One turning vector, and how many steps it has turned
The counts run from 0 to 169.
[  3  -9   4  13   7  -2 -10   4  -6  -9   6 -19  11 -15  -1  -3 -10 -15
   2   2   0  -4  -5  -2  20 -10   7 -16 -11   2   5  10 -12   1  15 -16
 -10  -3  -9  -5   2  21  15   4  -9   7   2  11   3 -11  -1  -5  11  -9
  -1   5  -7   7   7   2   6  16   0  -7   5   4   0   5  -3  -5  -3 -12] -> 28
[  1  -6  17  15   3 -17  -5  -6  10  -8  -6 -17   3   0  -8  12   5  -8
   1   3   1  -4  -5  -9   0  -6  -1 -13  -6   6  10   1   2  -3  13 -17
  -8   0  -6  -3   6  25   7   0  -4   6   6  11  -7  -6  -1  -3   6 -15
  23  -6   1   9   1  18 -14  15   5   8   8  -3  -8   6   0  -4  -5 -19] -> 30
[  8   7  16  12 -12 -15  10   1  16   6 -11  -7   6   8  -3   7  -2  -7
   0  -4  -4 -14  -8  -3   5   0  -3 -11  -8   0   9   0  -8   9  13  -5
  -3  -6  -6   2   2  10  12  -1   0  11   2  12  -9 -10  -3 -19  -8  -8
   8  -4   2  -7   4   3 -17   4   9  -2  11 -16  -3   6  14  -6  -6 -12] -> 117
[  2 -13  15  11  -3  -5 -11  -4   8   7  -9 -23  -7  -2  -4  -1  -8  -2
   2 -11   5 -13 -10  -1  -3  -1   7  -7  13   7  15  -3  -9   5  12 -16
   7  -3 -12 -13   2   9  -3   6  -8  13  15   8 -12  -3  15  -6   1  -2
   6  -1   4  -5   6  -1  -6   9   9  -9  20  -5   0  -5   7   6 -11 -19] -> 19
[  8  -7  -1  -4  -1  -5   5 -10   8 -11  -4 -18 -11   0   3   8  -4  -5
  -1   0   2  -3   3  -5 -10  -9  -3   8   4   3  30  -6   5  13  16   2
  -1  -8  -9  12   1   8  -4  10   9   5  -2   9   7  -3  -7  -1   3  10
   0  18  -1  -8   4  20   3   1  -6   0  15  -8 -17   4  11   6  -9  -7] -> 96
[  0  -9   1   0 -18   2   9   2  -2   4 -13  -9  -3   3   1   7   0 -17
   5  -9   9   0  12   0   3 -16 -10  -4  10  11  19   5  -9  10  20  -5
 -10  -2 -13   0  -1   8  -4   8  -4   3   1   0   1   0   1 -16   2 -17
 -11   5   6  -5  -7   2  -7  16   5  -7  18 -15  -4   3   1   8 -12  -7] -> 120
[  0 -15  -3   7 -15   3  -1   5  -3  -2  -4 -23  -1  -6   1  -7  -1 -21
   5  -1  -4  -4   2  -1   9  -1  16  -4   1   4   9   9 -14  11  13 -15
 -19  -8  -4  -4 -18  -1   7   6 -15  -6  -4   8  -1  -2   8  -7   5   0
 -10   0  -5   3   6   2  -3  14   0 -19  17   2  -2 -12   1   7  -4   1] -> 154
[ 10 -14   6   0   9  11   6   3   8   1   4 -30 -10 -12  19  -4  -8  -2
   4  -9  -8  -4  -3  -1   6  11   4  -2  -9  -2  19   6  -8  14   9   1
 -10  -2   3  -3   9  14   5   0  -3  11 -13  20   4   2  -4  -2   3   0
   2   7   4  -4   0   4   1  -1   4 -12   6  -7 -11   6   8  -3  -8 -14] -> 51
[ -5  -7  18  14 -13   4  -2   5   1   3  -1 -18  -3   5   8  -5  -2  -5
   6  -4  -2 -17 -10   7  13  -8  10  -7   0  -4  11   9  -5  14  15 -11
  -5  -8  -2  -6  13   6   3  -7  -1   3   3  -3   6  -7  -1 -19   0 -10
  -2   8   5  -3  -1   8   5  20   2   1  16  -8  -4   6   6  -3 -17 -14] -> 115
[  7 -10  13  13  -1  -2   6  -1  19   1   1 -13  -1   4 -12  15  10 -10
   6  -3   0  -7   3  -6  -3  -6  15  -8  -3   8  15  -7 -18   9  22 -10
 -11 -10 -21  12 -10   8   8   8  -2   5   5   4   0   2   8  -7   4  -2
  -4  10  -4   5   8  -1  -7   4   3 -14   6  -2   5  -6   0   7  -5  -2] -> 159
[ -2  -1  -1  -2 -15 -14  -3  -3   1   6 -10 -20  -1  12   7  -1   0 -13
   5  -2   1  -3   2 -13  -1  -8  -3  -8  -1  -4  16   6  14  10  12 -11
  -8  -7   4 -11  -3   5   1  -8  -2  -1   2   3   1 -14  -3 -12   3 -20
  18  -1   6  -8   0  14 -10   7   0  -1  16  -3 -15   5   9   6   9  -9] -> 111
[  2   2  10  -8 -15 -13 -11  -5  10   7  -4 -22 -11  11  -4  -6 -10  -4
  -1  -2   2  -9  -9  -7  -9  -7  10   2   1   2  19   0   6   9   0  -9
   4 -10  -2   1   7  10  -1  10 -12  15   3  -6  -1 -12  -7 -14  -4   3
  17   4  10 -13   9  18 -10  -6  -5  -5  17  -9  -8   8   6  -2  -6 -15] -> 106
[ -4 -11 -11  -6   4 -15  11   8   2  -1   0 -14   4   4  -3   0 -20 -16
   5  -2   1   9  -7  -7   2 -12   6 -16  -4  -2  14   7 -11   5   6  -4
  -6  -6  -1  -4 -14  10   2   4   3  -9   0  12  12   0  -8 -15   9  -4
  -5   7   0  -5   8   7   4  12 -12 -15  -2  -3   7  -1   9  16   6  -1] -> 143
[  4 -12  -2   9   3 -14   6 -11   9 -10  -3 -26 -16  -6  -2   9  -9  -8
   2  -4   5  11 -10 -16  -4  -1   1  -5   5   0  21   0   3  -2   4  -8
  -5  -7  -7  -7   7   9  -7  12  -3   4   2   6  10  -1  -1   0  -1  -3
   5  14  16  -2  -3  14   2   5  -8  -1  13   2  -5   5  11   4  -9  -8] -> 136
[ 20 -11  -2  12  -6  -1   7  10   5   6  -6 -21  -4  -2   0   7  -4  -3
   7 -14  -5   2   3 -15  -9   9  15 -14  -1   0  11  -5  -7  -1   2  -9
 -12  -1  -5 -17 -18   7  -2   2  -6   4   4   5   5   7   5  -7  12  -5
   7  -6  -1  -2  -3  -4  -1   3  -1 -12  -1  -5  -4   0   4   4   5  -7] -> 48
[ 18  -7  -7   6 -16   8  -3   0 -12  -2  -1 -22 -13  -9  13   8  -1 -11
  -3 -16   1   5  -1  -2  -7   3   0  11   5   8  19   3   0   0   7 -11
  -7  -7 -11  -6  -2   8 -14   7  -8   1   3  -4   8  -1  -1   0  11  11
  -6   6  -4  -2   3  17  -4  13   0  -6   9 -13 -11   5   2  -2  -7 -10] -> 90
[ 19 -10   3   9   0   0  -3  -2   3 -15  -6 -13  -3  -1  -6   8  -4   4
  -8 -11   2 -15   1  -9 -11   0  14   1   6   0  23 -15   6  11  17 -17
   8  -4 -15  -2  -1   3   1   5   3   5  10   7   7   1  -1  -1  12  -1
  19  -4 -13   0  -5   3   5  15  -1  -5   5  -5 -14   1   7   8  -7 -15] -> 94
[ 10  -3   6  13  11   6  -5  -1   4  -9 -18 -20  -1  -5  -3  16  -7 -18
   8 -11   7   4   1  -5   6  -7   5   2   9   4  14   4  -9   7  16  -9
  -2  10 -18  -3  -2   7  -2   0  -7   5  12  -4  -1   0   1  -2   2  -1
  -9   7   1   0  -1   0   2  19   2  -6  21  -4 -10  19  13  -2  -5  -8] -> 125
[  2  -8   7   6   7  -7   1   3  14  -4   0 -21  -1  -3  -9  -5 -14 -10
   2  -2 -12  -3  -7   7   0   4  10 -11   1   1  12   9 -18   4   6  -8
  -8  -5  -5   1  -4  15  16   9 -15   1  -5   4  -2  -6  -5 -22   4   3
  -8  -3   2  -6   5  11  -5   0   2 -18   9   0   2   2   5  -5  -1 -11] -> 148
[ 27  -1  -8  -6 -18  -8   9   4  -7   8  -6 -11   7   0  -5   6   0 -10
  -3 -13  -1  -7   9 -11  -9  -1   4  -7  -9   2  15 -10  -2   5   7 -10
 -11  -2 -17   0 -14   9   0   7   0   8   5   7   7   1  -2 -10  18  -1
   7  -6 -13  -3  -1   3  -8   1   5  -5  -4 -21  -9   1   6   5  -1  -8] -> 88
[ 18   0   2   8 -24 -19  15   0  14   3 -17 -12  10   8   3  -2   4  -7
   0  -2  -7  -2   0  -9  -1   9  -6  -8  -3   0  12 -12  -7   9   8 -10
  -3  -4   8   5  -1   3   9   7   1  13   3   7   3   1 -20 -23  -4   0
   5  -1   0  -3   8   8 -14   7  10  -4  11 -14  -8   0   3  -2   9  -1] -> 77
[ -4 -21   8   9  -7  14  -2   7   1  -3  -1 -25  -2  -5  10  -8   3 -18
   4  -7  -1  -3  -1  -2  16  -3   8  -2   5   1   6  17 -10  12  18 -16
 -12  -3  -1  -2  -8   3   8  -5  -8   1  -6   8   3  -1   5  -1   8  -4
  -7   3   1   4   4   5  -3  23   0  -6  17  -1  -4  -3  -1   6  -3  -8] -> 155
[ 11   1   2 -10 -10 -16  11  -4  -2  14 -12  -5   5   6 -15  10  -9  -4
  -3  -4   1  -7  -1 -17  -8  -8  -5  -8 -12  -2  16   1   7   8   3  -5
  -7 -11  -2   1  -4  15   1  13   0  12  -1   1   6  -4  -8  -7  11  -2
  10  -6  10  -7   8  17  -8  -1   2   3   3 -17  -2  11  10   1 -13 -11] -> 1
[  5  -6  -6   2 -16  -6   3   5   6   5  -6 -24  -2  -5  -3   1   2 -14
  -1  -3  -7  -5   7  -8  -2   3   5 -11  -2   2   9   6  -8  14   9  -4
 -27  -8   1  -6 -22   4   8   8 -13   0  -3  10  -4  -8   6  -8   0   3
  -1  -1  -3  -1   5   9 -13   0   6 -22  13   1  -6  -5  -1   9   0   4] -> 153
[  8  -8  10  14  -9 -17  -5   6  14  -2   5 -24   0   8   6   5  12  -7
  11  -2  -6   1  -1 -15   0  -5   3  -3 -11  -4   9  -3   5   4   9 -15
 -10 -14   2  -7   3   9   0 -10   0  15   2   2   6  -8 -10  -8  -3  -7
  17   7   3   2   9  20  -6   7  -2  -1   3  -2 -10   2   2  -2  13  -5] -> 71
[  0 -17  13  -1  13   4  11   4   1   3  -6 -20   6   9   1   3   2  -4
   8  -2  -1  10   2 -18   5 -14   5 -10  -8   1  14   0 -10   6   7   0
 -14  -1  -2  -5   4  11   1  -2   0   2   2   3  13   5 -11  -5   6 -20
   3   8  20   1   0   9   9  15  -1   0   8  -3   0  14   3   6 -11 -11] -> 40
[  5 -16   7  -8 -16  -8  -9  -1  11   2  -6 -19  -2  -4  -5  -3   8 -10
  -1   7   4   1   1   0 -10   0   5   2   3   7  12  -8   3  10   0 -11
 -10  -2   1   6   1  17  -7  11  -6   5   7   5  -2  -4  -3   2   3  -6
  25  11   4  -1   8  14 -11   0   7  -6  14  -7 -12  -7  -8  10  -7 -14] -> 65
[  9  -8   1  -8 -22 -13  -9  -4   8   0  -6 -24  -1  -6  -2  -5   6 -19
  -3   6  -2   3   2  -9  -2  -2  -3   6  -1   4  15   1   0  11   0  -9
 -11  -4   6   4  -5  13  -3   7  -8   9  -4   5   3  -7  -7   5  -2   7
  12   8  -1   2  18  24 -13  -3   8 -12  14  -5 -15  -1  -5   5  -1  -6] -> 66
[ 15  -9  11   9   1 -11  -6  -1   2   5  -5 -29   5  -8  -8   0   1  -5
   4  -8   0   1   1 -16  -1  -3  14 -12 -12  -1  16 -16 -11   5   5 -13
 -12  -2 -12  -6   4  10  -1  10  -2  15  16   5   6  -1   2   4   4  -7
  16   0  -3   8   5  -4   9  -1   6  -7  -1   1  -6   0  -8   6   0  -6] -> 169
[  2   4  -2  -5  -7  -9  -3   2   3  -9 -16 -12   4   0  -7  -8 -11 -15
  -3  -2   0  -5  -6  -1   7  -4  14  -9  10  -1  16   1 -15  14  12  -7
  -4  -8   4   7   2   9  13  11 -11   0   1  -2   3 -10 -11 -22   0  -1
  -7   5  -4 -13   4   8   1   2   3 -14  11   2 -10   2   6  -3  -1  -2] -> 108
[  0 -16   9   4  -4  -8  -6   4   8  11   5 -26  -4   7  -1  -2  -7  -7
   4  -5  -4   0 -10 -11  -3   2   7  -8  -1  -1  11  12   0   0 -10 -15
  -1  -7  -3 -18  -2  11  -4  -1 -12   7   6   3  -2  -3   1 -11   7   1
  12  -2  15  -1   9  15  -4   4   0  -5  11  -8   3   8   5   0  -5 -20] -> 146
[ 28   4   4 -12  -5 -10  14   6  -2   3  -8  -7  10  -1   3   4  -2  -6
  -6 -11   3  -8   6  -1  -4  -7  -5  -6 -13  -2  15  -6  -1   9   9   3
 -11   1  -9  -4  -7  16   6   0   8   9  -1   8   6  -5 -13  -8  17  -7
  10  -3  -6 -10   3   2  -7  -1   3  -2  -4 -22 -16  10   6   1   2 -11] -> 87
[ 17  -1   2  14   2   1  -5  -2  -1   0 -15 -21   3  -1 -13  13  -5 -19
  -1 -13  -3  -3  -3 -11  15  -1   5   0   6   3  14   0  -9   6  12 -13
  -3   8 -21  -3  -6   0   1   6 -10  11  16  -2   1   1   5  -5  -3   7
  -4  -3  -5  -4   2  -4  -3  23   3 -10  18  -2  -2   3   7   6  -1  -8] -> 124
[ 21   0   7   3  -1  -8   0   9   3  14  -3 -27   5  -2   6  -4   4  -1
  11 -12  -7  -6   5 -17   7  -3   2   0 -12  -6  22 -10   2  11   0  -8
  -8  -4  -4 -13  -2  -5  -2  -1   1  16  15   2  10  -8  -2 -13  -3   3
   6  -1   3  -9   8  -1   7   8   9  -3  13 -17  -3   7   5   0  -1  -7] -> 82
[  3  -8  18   9 -13   3   4   5   1  -2   1 -12   2  -6   2 -10   4  -9
   1  -4   1  -1  -2   7   1  -5  13  -5   1   4  12   2 -21  10  10 -14
 -11 -16  -2   7  19   8   7   7   0   9   5  -4  17  -3 -12 -20   5  -8
  -2  14   1   8   1   9   7  15   2  -5  10  -6   3  -9  -4  -4 -16  -3] -> 74
[  5   1   7  -7 -12  -4  13   2  -1   9 -21 -14   6   3  -4  -6 -21  -7
  -4  -9  -1 -22 -11  -9   3  -2  12 -13 -11  -4  12  -2 -10  14  11  -9
  -3 -10  -1  -3  -1  10  13  -2   1   9  -4  24  -4  -6   6  -7  10  -4
   5 -11  -6  -9   6   4  -5   2  -1  -4   2  -8  -8  -2   6  11  -4  -7] -> 12
[ 13 -25   8   9  -7  -2  -9  -6  15  -5   7 -24  -2   0   0   4   3  -6
   5  -2  -3   0 -10  -5   2   6   9   2   8   5   6   2   1   0   4 -19
   8  -3 -12  -4 -13  11  -6   0  -3  12   8  10  -5   2  -5  -2   6  13
   3   9   2   7  20  16 -10  13   0  -7  10  -5  -6  -4   1   4  -2 -19] -> 60
[  4   7  -7   6 -17 -22  -3   1   6   7   0 -19   1  10   7   1  -4 -16
   3  -4  -1  -7  -1 -15   3 -10   6  -5 -10 -10  17   0   1   8  11  -7
 -12 -12  -4 -12  -6   0   1  -2  -9   4   4   5   0 -11   0 -10  -3  -8
   9  -2   1 -13   0  13  -9   3  -4 -15  18  -2  -3   4   9   7   8   5] -> 112
[  1 -15  14  16   7  -3 -18  -5  -2  -8  -3 -15   5  -3  -6   2   1  -7
   0  -2   2  -8  -8  -4  13 -10   8 -14  -8   0   2   9 -10   4  16 -20
  -4   2  -4  -6   4  21  10   0  -4   9   9   3   0  -8  -3  -2  13 -14
  15   2  -5   9   1   6  -2  21   2   2   5  -2  -6   3  -1  -5  -5 -20] -> 29
[ 14  -4   8   0   9 -11   2   4   1   7  -1 -26   5 -12   0 -11  -2  -9
   6  -6   1   1   8 -16   8  -5   2  -8 -11  -3  16 -11  -5   3   8  -7
 -13   4  -1  -8   1  15   4   8   4  16   7  15   7   1  -5   1   5 -12
  11  11  -1   2   4   2  10   0   1  -8  -4   0  -8   2  -8  -2   3  -5] -> 168
[ 16  -2  18   1 -24  -6   9   0   9   3 -18 -12  10   6   0  -8  10  -3
   3  -4  -4  -5   2  -6   1   7  -7  -1  -2   5   7  -4  -4   4   4  -9
  -1  -7   6   0  12  11   4   1   3  12   4   7   3  -1 -12 -15  -2  -5
  13   4   4   1   7   5  -9  11  14   4  11 -14  -7   0   3  -2   1  -8] -> 76
[ -1  -4   1   3  -5  -7   8   7   6  12  12  -7  -5   1   9  -8 -12  -7
  -1 -11   2 -11   6  -5  10 -10   2 -13  -5   4  13   5  -9  10  18  -5
  -4  -6  -4 -19  -6  12   8   3   8  16   4  19   7  -8   8 -12   3 -12
  -3   5   8 -14   3   0   8   5  -4 -12   2  -2   0  -6  11   8   3 -15] -> 17
[ 11   7   4  10 -11 -15  15   2   9   2 -15  -8   3   8  -9  14   3 -13
  -2  -5  -4 -12  -2  -4   2  -1   4 -13   0   0  14  -4 -15   8  18  -6
  -4  -6 -13  13  -3   2  13   5   1   4  10   5  -6  -6  -1 -23   0  -5
  -5  -6  -2  -8  -1   2 -13   8   8  -7  11  -7  -1   0   8   4  -1  -2] -> 118
